Each row is where one point has got to under a steady rotation. How many ticks took it there?
The counts run from 0 to 146.
[ 17  -5  -5   0  12  10 -19  13 -14  -5 -18   1  35   6  17 -21  -3  -6
  -7 -22   5   3 -19   4  17   0  13  10  -3  21  -9   3  20  10   6  -1
  -1   8  17 -16  19   9] -> 64
[ 14 -23  -1  15  33  14   2   3 -19   9  -1  -4  -1 -18  -7 -12 -11  10
  -6 -23 -16 -15   9  20  -8  15   2  -3 -18  23  -2  -7  20  -3   4  11
  18 -14   3   6  -8  14] -> 70
[  5  22  29  16  30  -6 -16  31  -4  -3   5 -20   5  25   5  -6 -15   1
  -1 -12  -7  -6  -8   6  13  -2   7   7 -24  -4  20  21   8   7   5  10
  -7  -5  -8   2   9  -6] -> 44
[ 19  14  21  -8  21   9  -2  16  -9 -13 -13  -7  21  36  18   0  -2 -12
  -6 -16 -15   1   1   5  17  -6  20  12   0  10  -9  -1  12  10   3  -1
 -11   5 -13   2   0 -22] -> 119
[ 10  20  32  -4  19   6   3  24   4  -6  17  -3 -14   4   1  -3   2  -5
 -10 -12 -31  -7  28  18  -1  10  -3  -7  -8   1   4  18   0  21   4   2
  -1 -24   3  16 -13   0] -> 103
[  7   9  14   3   2  -4 -17  12  -5 -38  12  -9   5  32   2  -6  -6   2
  -8 -14  15 -33   0   0  11 -23   0  -8  -4  -9   3   7  15  29  16  -2
   5   6   2  -2   6   5] -> 33
[  3  -2 -11 -13   7  -3   3  -5  10 -16 -14 -10  22   2   2 -10  -7 -11
   2 -24 -14  -8  -3  -2  11   5  21  14 -31  18 -15   5  24  25  -2  -7
  15  12  14  -1 -17   9] -> 9
[ 20  -4   2 -13  37  11  -9   4 -19   4   8  -7  19  17  -4  19  -7  17
   6  12 -18 -17  -1  15   7   1  23  22 -24   0  -2 -17  10   3  -1  11
  -3  -1 -14  -7  -8   1] -> 130
[ 21   9  24  18  12   6 -22  25  -3  -3  26  15   3   0   3  -9   5   8
  -6  -9 -16 -15  -5  19   4   4   2  -1   5  -1  10  11  15   0  25  14
 -15 -19  15   0  15  16] -> 48
[ 19  -6  -8 -18  33  18 -24  11 -18 -19  -7 -14   9   6   8 -13   1   4
  -5  -1   2  -6  -5  15   3   0   1  -5 -22  16   2   7 -15  15 -15  -2
   9 -21  -8 -34  11   3] -> 76
[  6 -10   3  -4  16  18  -4  10  -6  -6   7  13   0 -26  -2 -11  -3 -12
   3  -1  -5 -12  22  11  11  16   4  -3   4   2 -14  -8  13  25 -14  -5
  21  -9  27 -12 -18  29] -> 82
[ -6  -2  10  -8  16  -9 -14   9  17 -10 -16 -17  15  15   1   8 -12  -1
  -8   1  -4   4  21  13  13  11   2  32 -25  -1  -3  25  16  28  -7   4
  17  -5   8  -7 -14   5] -> 98
[ 19  10  10  -6  15   5 -24  18 -14   9  -3  -6  30   6  -3  10 -11  15
  13  -1  -2 -25 -26  10  -9  -8   2  -9 -18   5  -1  10  18   4  -8  12
  24   7  -3   8  -9   6] -> 55
[ 32  -1  21   8  22  17  -4  26 -13 -14  35  18   1  -1   7 -10  -9  -5
   4  10   3 -15  -3   8   8   3  12 -15   0   0  -6 -15  -2   5 -11  -5
  -3 -11   1  -5  19  14] -> 136
[ 28  -6  23   4  18  19  -5  21 -10 -12  32  23   8  -3   7  -9  -3 -13
   5  11   2 -14   1   3  14   3  22  -9   7  -1 -13 -13   1   5  -2  -3
  -5  -9   9  -8  20  21] -> 137
[ -2  16  27   0  18  10   4   8  -9 -11  20   2  -7  -1 -10  -2   4 -15
   8 -12 -25 -31  19   2  13   3  15  -3  -1 -12  -1 -14  10  13   3  -4
   9  -4   1  -2 -36   5] -> 27
[ 10  -4   5  10  15   6   6  15  -5   1  14 -10   1   3 -12 -11 -34   5
  -3 -15   5 -19  -5   5  -6  -1  27 -12 -33  18  -2  -1  18  15  -4   5
  19  15   1  14   5  18] -> 145
[ 19   0  40  -2  18  17   4  12  -2  -5  -2   0  18  12   7  13   2 -16
   4  -9 -21 -13  14   8   2   2  18   8   9   5 -20 -11  20   0  -4   8
   9   5 -15  16 -18 -13] -> 116
[  7  -8  -3 -12   4   7  -4  -8  13 -18 -10   8  24  -9   4 -14   2 -21
   1 -17 -15  -9   0  -5  13  10  28  13  -7  15 -27   3  23  17  -1 -14
  11   6  23  -8  -8  14] -> 7
[ 28   1  36  13  21  26  -9  23 -16   3   4   3  12  -5   9 -11   0 -16
   2 -15  -6 -17 -12   8  -7  -4  12 -22  10  16  -8  -1  13 -10  -8   6
  13  -1  -5   7   5   0] -> 59
[ 15 -16  -3 -12  35  28 -11  -2 -25   2  -5 -13   0  -7  -4  -8   3  -1
 -12 -12 -19 -10   6  23  -4   6  16   4 -16  23  -6  -2  -4  -7  -4   9
   7 -15  -8 -25  -4  -1] -> 73
[  8 -22  37  21   7   4 -12   0   4  -9   8  -4   5  12  -8   9  -6  -9
   0  -7  -1 -23  19   9   9   7  13  22   8 -12 -10   4  34  -8  14  22
  16   3   5   2  -7  13] -> 38
[-11   8  -2 -23  15  18  -4   8 -16  -1 -10 -15   0   3  -7  -6 -14  -9
  -9 -14  -7 -13  18   8   6  -9  24   2 -19  12  -9   2   5  38 -10  -4
  21  15   9 -15 -23   6] -> 86
[ 23   1  22  -5   3  -7  -1  12   9 -19   4   4  23  15   1  19  -2   9
   5   3   0 -25   5  12  -2  -3 -18  -6  -2  -1 -13   5  31  24  -5   3
  22  -2   3  29  -9   8] -> 112
[  7 -26  20  -4   0  11 -11   1  13 -28   0  -2  -6   2   1  -5   5 -16
 -20  -8   2  -6  38  17   3  10   7  18   4   9 -19  18  15  16  10   7
  14 -11  10 -14  10  12] -> 94
[  7  -3 -10  -7   6   8  -8   8  -9   4   5   1  26   6  -3  -5 -26   6
   1   1   6 -13  -9  -4  16  -7  37  10 -26   6 -11  -7  22  26  -1   0
   9  23  17  -6   0  22] -> 142
[ 12 -17  33  24   0  -6 -10   5   9 -26  15   0   4  14  -6   2  -4   1
  -3  -9  12 -31  12   4   8   0  -2   5   8 -11  -7   3  33   8  13   9
  16   0   7   9   4  17] -> 36
[ 16   6   6 -13  12   5 -32   8  -9   7  -2  -5  32   5  -2  15  -7  19
  10  -1  -6 -25 -22  14   1 -12   7   2 -18   4  -1   8  26   5  -2  16
  17   6   6  -4 -11  12] -> 54
[ 17  -9 -14  12  19  -3 -12  13  -8  -3 -18  -1  32   4  11 -21 -14   6
  -2 -18   9   0 -17   5  11   6  -1   1 -22  21  -3   5  31  14   4   4
   7   4  19  -3  11  18] -> 66
[ 18   8  28 -10  20  15   3  15  -7  -7 -11  -6  17  28  15   7   3 -22
  -3 -13 -18  -3   6   4  13  -7  26  12   6   7 -14  -9  14   8   1  -1
  -3   6 -17   5  -4 -21] -> 118
[ 19  -6  -4  -5  28   8 -20  21  -7 -25   1   2   8  -4   7 -16  -2   4
   3   7  14  -9  -2   9   6   6 -13 -11 -15   6   1   9  -7  26 -18  -7
  15 -22  10 -25  15  19] -> 78
[ 28   4  18  -5   8  10  -8  21  15 -29  16   6   4  -6   8 -15  -1 -14
   0  -6   0 -15  -9   1 -12   5   6 -26 -11  18 -14  13  -8  13 -20 -13
  17 -11   1   5  14  12] -> 2
[ 17 -22  -5  19  31   5   6   5 -13   6  -3   0   6 -14  -5 -15 -17  11
  -3 -24  -8 -11   5  15  -4  15  -4  -5 -24  23  -3  -7  27   4   2  14
  13 -11  10  11  -4  17] -> 69
[  8 -17  22   4   2  15  -5   6   7 -31   8  -6 -18   6   0 -13  -2 -13
 -25 -15   7 -12  37  14  -6   3  -1 -10   4  18 -11  13   5  20   6   3
  15 -15   5  -3  17   8] -> 92
[ 22   3  21   9   8   9 -27  16  -6   1  24  19  12  -4   2  -5  12  12
  -5  -9 -19 -20  -4  18   9   4   3   7   9  -2   2   5  20  -2  29  18
 -15 -15  19  -8   8  18] -> 49
